Here are some points, one per row:
[ 0.8  0.4  0.8  0.3 -1.1 -0.9  1.9  0.5  0.3  0.9  0.4  0.3 -2.1  0.5
  1.3  0.1 -0.7  0.1  0.   1.2 -1.6 -0.9 -1.7  0.2]
[-0.5  0.3  0.2  0.  -0.2  0.4  0.3  0.4 -0.1  1.8 -1.1 -0.7 -2.  -0.9
 -1.2  0.7 -1.6  0.4  0.1 -1.3 -0.9  0.4 -1.1 -0.4]
[ 0.2  0.8 -0.6  0.8  0.  -0.8  0.1 -0.3  1.4 -0.8  0.5 -1.7  1.1  0.6
  1.3  1.7 -0.5  0.2  0.3 -0.4 -0.1 -0.5 -0.1 -1.2]
[-1.9  0.2 -0.8 -0.7 -1.4  2.3  0.4 -1.1 -0.4  0.4  0.4 -0.2 -0.3  0.
  0.8 -0.6  0.8  1.  -0.2 -1.1 -0.6  0.8  0.6  1.5]
[-0.3 -0.5 -1.   0.6  2.3  0.6 -1.1 -1.2  0.4  0.9  1.6  2.7 -1.2  1.5
 -0.7  0.8  0.5 -0.5  0.  -0.3 -0.9  1.2 -0.5 -0.4]
[-0.5  0.   0.6  1.6  0.7 -0.2  1.8  0.   2.7 -1.2  0.7  0.1  1.2  0.3
  0.3 -0.2  1.2 -0.3  0.7  0.9 -0.1  0.6  1.9  0.1]
[-1.  -0.6  1.  -1.3 -0.7 -0.4 -2.9  1.3  1.1  0.3  0.8 -1.3 -0.6  0.5
 -1.3 -0.8  1.6  0.2 -0.2  1.2 -0.6 -0.5 -0.3 -0.1]
[ 0.2 -1.4  0.3 -0.3  1.4  0.5  1.3  2.1 -1.   1.4 -0.5 -1.3 -0.2 -0.1
 -0.1 -0.6 -1.1  1.  -1.6  0.   0.5 -0.5  1.2 -0.1]
[ 0.4  1.2  1.  -1.4  0.5  0.1 -0.2  0.   0.1 -0.6 -0.1  0.2 -0.9 -1.2
  0.  -1.6  0.3 -0.9 -0.5 -0.1  2.2  2.5 -0.3  0.4]
[-2.6 -0.6  0.  -0.3  2.   0.   1.2 -0.3  0.3 -1.  -0.2 -0.7 -0.8 -1.3
  1.2  0.   0.4  2.2  1.9 -0.6 -1.6  0.2  0.4  1.1]
[ 0.5 -1.3  1.2 -0.5 -1.  -0.8  0.6 -0.6  0.   0.3  0.7  1.4 -1.6 -0.6
  0.1 -0.7  0.5 -0.6 -1.4 -1.4 -0.3 -0.6  0.7  0.6]
[-2.8 -1.  -0.5 -0.8 -0.5 -0.8  0.4  0.4  0.6  0.3 -1.4 -0.4 -1.1  0.9
 -1.   1.7  0.4 -1.  -1.  -0.7  1.   0.1 -0.4 -1.1]
[ 0.   0.1 -1.4 -0.2  0.4  1.3  0.5  0.8 -1.2  1.6 -1.1  0.3  1.5  0.4
  1.3 -2.4  2.3 -1.4  0.2 -0.3  0.4 -0.9  0.2 -0.6]
[ 0.4 -0.9 -0.3  0.5 -0.6 -0.3  0.7 -0.8 -0.7 -1.5  0.1 -1.8 -1.5  2.2
  0.6  0.7 -0.8  1.1 -1.5  0.1  1.  -2.1 -1.  -0.7]
[-0.4 -1.3 -1.2  0.   2.4 -0.2  0.7 -0.2  0.5  0.3 -0.9  0.2  2.2 -2.
  0.4 -0.9  0.7  0.2 -0.9  0.1  0.5  0.6 -1.4 -0.1]
[-1.1 -1.   0.9  0.  -0.9 -0.3 -0.7  1.1  1.5 -0.7 -0.9  0.5  0.4 -1.3
 -0.9 -1.1 -0.7 -0.4 -1.8  1.8 -1.1 -1.1  1.1  0.2]
[ 1.8  0.4  0.1 -0.8 -1.6 -1.1  0.3 -0.4 -0.6  1.7 -0.2 -0.7 -0.6 -0.2
  0.  -0.1  1.2 -0.9  0.3  2.1 -1.3  1.3  0.5  0.8]
[ 0.6 -0.7 -1.4  0.4  0.1  2.2 -1.  -0.4 -0.6 -0.6 -0.2  1.  -0.2 -0.3
 -0.5  1.2 -0.7 -1.5  0.4  1.  -0.6 -0.2  0.6 -2.6]
[ 0.7  0.5 -0.3  0.7  0.9 -1.   0.2 -1.3 -0.8  1.3 -1.   0.1 -1.4 -0.3
  1.5  0.5 -0.2  0.9 -1.2  0.8  0.3  0.4 -0.5 -0.1]
[-0.8 -0.2  1.4 -1.   0.1 -0.8 -0.5  1.  -1.4  1.2  1.3 -0.3  2.6 -0.2
  0.7 -0.6 -1.2 -0.3  1.1 -0.8 -0.4  1.   0.8  0.4]
[ 1.5  0.5  2.3 -0.4  0.3 -0.3 -0.7  0.   1.  -0.7  0.1 -0.5  0.7 -0.6
 -0.1 -0.1  0.5  0.4 -0.5 -2.3  0.6  0.4  1.2 -1.6]
[ 1.1  2.5  1.9 -1.   0.9  1.6 -0.3 -0.9 -0.4 -1.9 -0.6 -0.7  0.6 -0.2
 -0.7 -0.1 -0.1 -0.7  0.6  1.6  0.1 -1.2 -0.8  1.2]
[-0.2  0.3  0.   1.8 -1.  -0.3 -1.3 -2.2  0.4  1.5  0.4  0.2  0.8 -0.6
 -0.8 -0.5 -0.4  1.5  0.4  0.3  1.1 -2.2  0.1 -0.3]
[-0.1  0.4  0.1  1.9 -1.1 -0.6 -0.6 -0.2  0.6  1.  -0.7 -1.2  0.5  0.5
  0.4 -0.3  0.6  1.4 -0.7 -0.2  0.8 -0.8 -2.  -0.7]
[-0.2  0.4  0.5 -0.6  0.8  0.5  0.   1.6  0.2  0.8  1.4  0.5  1.6  1.2
  0.1  0.7  0.2 -1.1 -0.5 -0.5  0.6 -0.4 -0.5  1.9]
[-2.4 -0.4 -0.2  0.  -0.1 -0.8  0.6  0.5 -0.6  0.1 -0.6  1.8 -0.6 -1.3
  0.   1.2  0.2  0.5 -0.6  0.4  1.5 -0.3  0.4 -0.2]
[-0.2  0.7  0.6 -0.2  0.5 -0.6 -0.7 -2.  -0.7 -1.4 -0.1 -1.3  1.2 -0.1
 -0.4 -0.3  0.  -0.8 -0.5  0.7  0.8  1.  -0.5  0.6]
[-2.   0.9  1.3 -0.3 -1.3  0.3 -0.1  0.7 -1.1 -0.7 -1.1  0.5 -0.2 -0.5
  0.9  1.4  0.4 -0.9 -0.1  0.  -0.9 -1.  -0.8  0.9]
[ 1.   1.  -1.2 -2.7  0.1  0.1 -1.1  0.1  1.8  0.6 -1.9  1.   0.5  0.4
  2.3  1.1 -0.9  0.1  1.6 -0.5  0.   0.6  2.  -0.6]
[-0.6  0.3 -2.6 -1.3 -1.3 -2.   1.6  0.7 -0.2 -1.5  1.2  0.8  1.2 -0.3
 -0.6 -1.  -1.2  0.   1.7  0.  -0.1  0.2 -1.1 -0.3]
[-0.3 -0.8 -0.7  0.4  1.1  1.   0.5 -1.   0.2  0.2  0.  -1.  -0.9  0.
  0.1 -0.1 -0.3 -3.7  1.5 -1.   0.4 -1.3  1.3 -0.2]
[ 0.6  0.6 -0.6  1.5  1.4 -0.5 -0.3  1.5  0.1  0.  -0.4  0.5 -0.7  1.6
 -1.6  0.2 -0.8  1.3  0.1  1.7  0.7  1.2  1.   1.7]
[ 0.5  0.7 -0.4  1.4 -0.3  1.5 -0.9 -0.7  1.   0.4 -1.4 -1.2  0.9  1.5
 -0.5 -0.1  0.3  0.3 -0.3  0.6 -0.2  0.8  0.2  0.3]
[ 0.3  0.8  0.9  1.5 -0.5  1.5 -0.2  0.9 -0.5 -0.2  0.5  0.3 -1.6  0.
 -1.5 -0.2 -1.7 -1.1  0.2 -0.9 -0.2  0.8 -1.7 -0.8]
[ 0.5  1.3  0.5 -0.8 -0.4  0.5  1.1  0.1 -0.8 -0.9  0.6  1.2  0.1  1.5
 -0.7 -0.4  0.5  2.   1.   0.4  2.1 -1.7  1.3 -1.6]
[ 0.9 -2.1 -1.6 -1.5  0.8 -0.3 -3.   0.   0.9 -0.2 -0.1  1.4  0.7 -1.2
  0.9 -1.  -1.  -0.5  0.2  1.  -1.3 -0.9 -0.6  0.1]
[ 1.8  0.  -1.5  0.5 -0.5  0.1  0.6  0.1 -0.2 -1.2  0.3  1.2  0.3 -1.7
 -1.2  0.6  2.7  0.2 -1.2 -2.2 -1.4 -0.2  0.   1.4]
[-0.4  0.4  0.9  2.   0.5 -0.9 -0.5 -1.1 -1.2 -0.2 -0.2  0.5  0.7  1.1
 -0.8 -1.7 -0.1 -0.3  0.7 -0.5 -1.9 -1.1  1.1 -1.9]
[ 0.7 -1.2 -0.5 -0.3  0.8  0.2 -0.3  1.1 -2.8  0.3  0.5 -1.3 -0.3 -0.5
 -0.3  2.  -0.3  0.8 -0.4  1.   1.1  0.6  0.9  0.2]
[ 1.1  0.3 -0.1  1.1  0.3 -0.8  0.  -0.7 -1.8 -1.5 -1.6  0.6  1.2  0.9
  0.7 -0.9 -0.7  0.6 -1.5 -0.2 -0.9  1.5 -0.8  1. ]
[-0.5  0.5 -1.3  1.4 -1.7 -0.7 -0.1 -1.  -0.2 -1.2  0.8 -0.5  0.7 -0.8
  0.4 -1.2 -1.5 -0.5  0.7  0.9  0.   0.   1.9 -0.6]
[ 0.4 -1.1  0.8  0.1  0.8 -1.1  0.1 -0.6  0.   1.4 -0.9 -0.4  0.8  0.2
  0.5  0.9 -0.6 -0.3  1.5  0.2  0.7  1.7 -0.3  1.6]
[-0.2  1.4 -1.2 -1.2  1.2 -0.3 -0.6  0.2  0.4  0.1  2.  -0.9 -1.7 -0.2
  1.  -0.7  0.7  0.8 -0.1 -1.2 -0.6  0.4  0.3 -0.6]
[ 1.3  1.  -0.2  0.   0.2 -0.9  0.1  0.   0.6  0.2 -0.5  0.   0.6  0.7
 -2.2  0.4 -0.1 -0.5 -0.6 -1.7  0.1 -2.2  0.5  2.3]
[ 0.9 -3.   0.5  0.6 -1.5  0.1 -1.4  2.3  0.  -1.5 -0.8  0.2 -1.5  0.9
  0.9  0.   0.2 -0.1  2.7 -0.2  1.  -0.3 -1.1 -0.3]
[-0.2  0.9  0.   0.7 -0.5  1.6 -0.1  0.7  0.6  0.   3.   0.5 -0.3 -0.9
  2.5  0.9 -0.5  0.3 -1.   0.2  1.   0.8 -0.3  0.6]
[ 0.2 -1.3  1.5 -2.  -1.6  1.   1.8 -1.9  0.8  1.   0.9  0.7  0.6  0.6
 -1.3  0.3  0.   0.7 -0.8  0.1 -0.8  0.7 -1.3 -0.2]
[ 0.7  0.4  0.2  0.  -0.6  0.1  1.6  0.9 -0.2 -0.2  0.4 -0.7 -0.4 -0.7
 -2.1  1.4  1.4  0.1  1.5 -0.1 -0.2  1.1 -1.2 -1.6]
Along one direction, these points spread out more than along any other. Take the direction at right angles to it along which they spread out most. Go by this last direction. Where along it does each point below lie, from 0 to 99? The average is 50, and the first point in the table lies past the average. One standard deviation of the points above along it is 16.
[-1.1 -1.   0.9  0.  -0.9 -0.3 -0.7  1.1  1.5 -0.7 -0.9  0.5  0.4 -1.3
 -0.9 -1.1 -0.7 -0.4 -1.8  1.8 -1.1 -1.1  1.1  0.2] 43
[ 1.3  1.  -0.2  0.   0.2 -0.9  0.1  0.   0.6  0.2 -0.5  0.   0.6  0.7
 -2.2  0.4 -0.1 -0.5 -0.6 -1.7  0.1 -2.2  0.5  2.3] 31
[-0.2  0.7  0.6 -0.2  0.5 -0.6 -0.7 -2.  -0.7 -1.4 -0.1 -1.3  1.2 -0.1
 -0.4 -0.3  0.  -0.8 -0.5  0.7  0.8  1.  -0.5  0.6] 31
[ 0.4 -0.9 -0.3  0.5 -0.6 -0.3  0.7 -0.8 -0.7 -1.5  0.1 -1.8 -1.5  2.2
  0.6  0.7 -0.8  1.1 -1.5  0.1  1.  -2.1 -1.  -0.7] 34
[ 0.2 -1.3  1.5 -2.  -1.6  1.   1.8 -1.9  0.8  1.   0.9  0.7  0.6  0.6
 -1.3  0.3  0.   0.7 -0.8  0.1 -0.8  0.7 -1.3 -0.2] 62
[ 1.5  0.5  2.3 -0.4  0.3 -0.3 -0.7  0.   1.  -0.7  0.1 -0.5  0.7 -0.6
 -0.1 -0.1  0.5  0.4 -0.5 -2.3  0.6  0.4  1.2 -1.6] 38
[-0.2  0.3  0.   1.8 -1.  -0.3 -1.3 -2.2  0.4  1.5  0.4  0.2  0.8 -0.6
 -0.8 -0.5 -0.4  1.5  0.4  0.3  1.1 -2.2  0.1 -0.3] 18
[ 1.1  0.3 -0.1  1.1  0.3 -0.8  0.  -0.7 -1.8 -1.5 -1.6  0.6  1.2  0.9
  0.7 -0.9 -0.7  0.6 -1.5 -0.2 -0.9  1.5 -0.8  1. ] 34
[-0.4  0.4  0.9  2.   0.5 -0.9 -0.5 -1.1 -1.2 -0.2 -0.2  0.5  0.7  1.1
 -0.8 -1.7 -0.1 -0.3  0.7 -0.5 -1.9 -1.1  1.1 -1.9] 13
[ 1.8  0.4  0.1 -0.8 -1.6 -1.1  0.3 -0.4 -0.6  1.7 -0.2 -0.7 -0.6 -0.2
  0.  -0.1  1.2 -0.9  0.3  2.1 -1.3  1.3  0.5  0.8] 54
[ 0.2  0.8 -0.6  0.8  0.  -0.8  0.1 -0.3  1.4 -0.8  0.5 -1.7  1.1  0.6
  1.3  1.7 -0.5  0.2  0.3 -0.4 -0.1 -0.5 -0.1 -1.2] 33
[ 0.8  0.4  0.8  0.3 -1.1 -0.9  1.9  0.5  0.3  0.9  0.4  0.3 -2.1  0.5
  1.3  0.1 -0.7  0.1  0.   1.2 -1.6 -0.9 -1.7  0.2] 61
[ 0.4 -1.1  0.8  0.1  0.8 -1.1  0.1 -0.6  0.   1.4 -0.9 -0.4  0.8  0.2
  0.5  0.9 -0.6 -0.3  1.5  0.2  0.7  1.7 -0.3  1.6] 60
[ 0.3  0.8  0.9  1.5 -0.5  1.5 -0.2  0.9 -0.5 -0.2  0.5  0.3 -1.6  0.
 -1.5 -0.2 -1.7 -1.1  0.2 -0.9 -0.2  0.8 -1.7 -0.8] 51
[-2.   0.9  1.3 -0.3 -1.3  0.3 -0.1  0.7 -1.1 -0.7 -1.1  0.5 -0.2 -0.5
  0.9  1.4  0.4 -0.9 -0.1  0.  -0.9 -1.  -0.8  0.9] 61
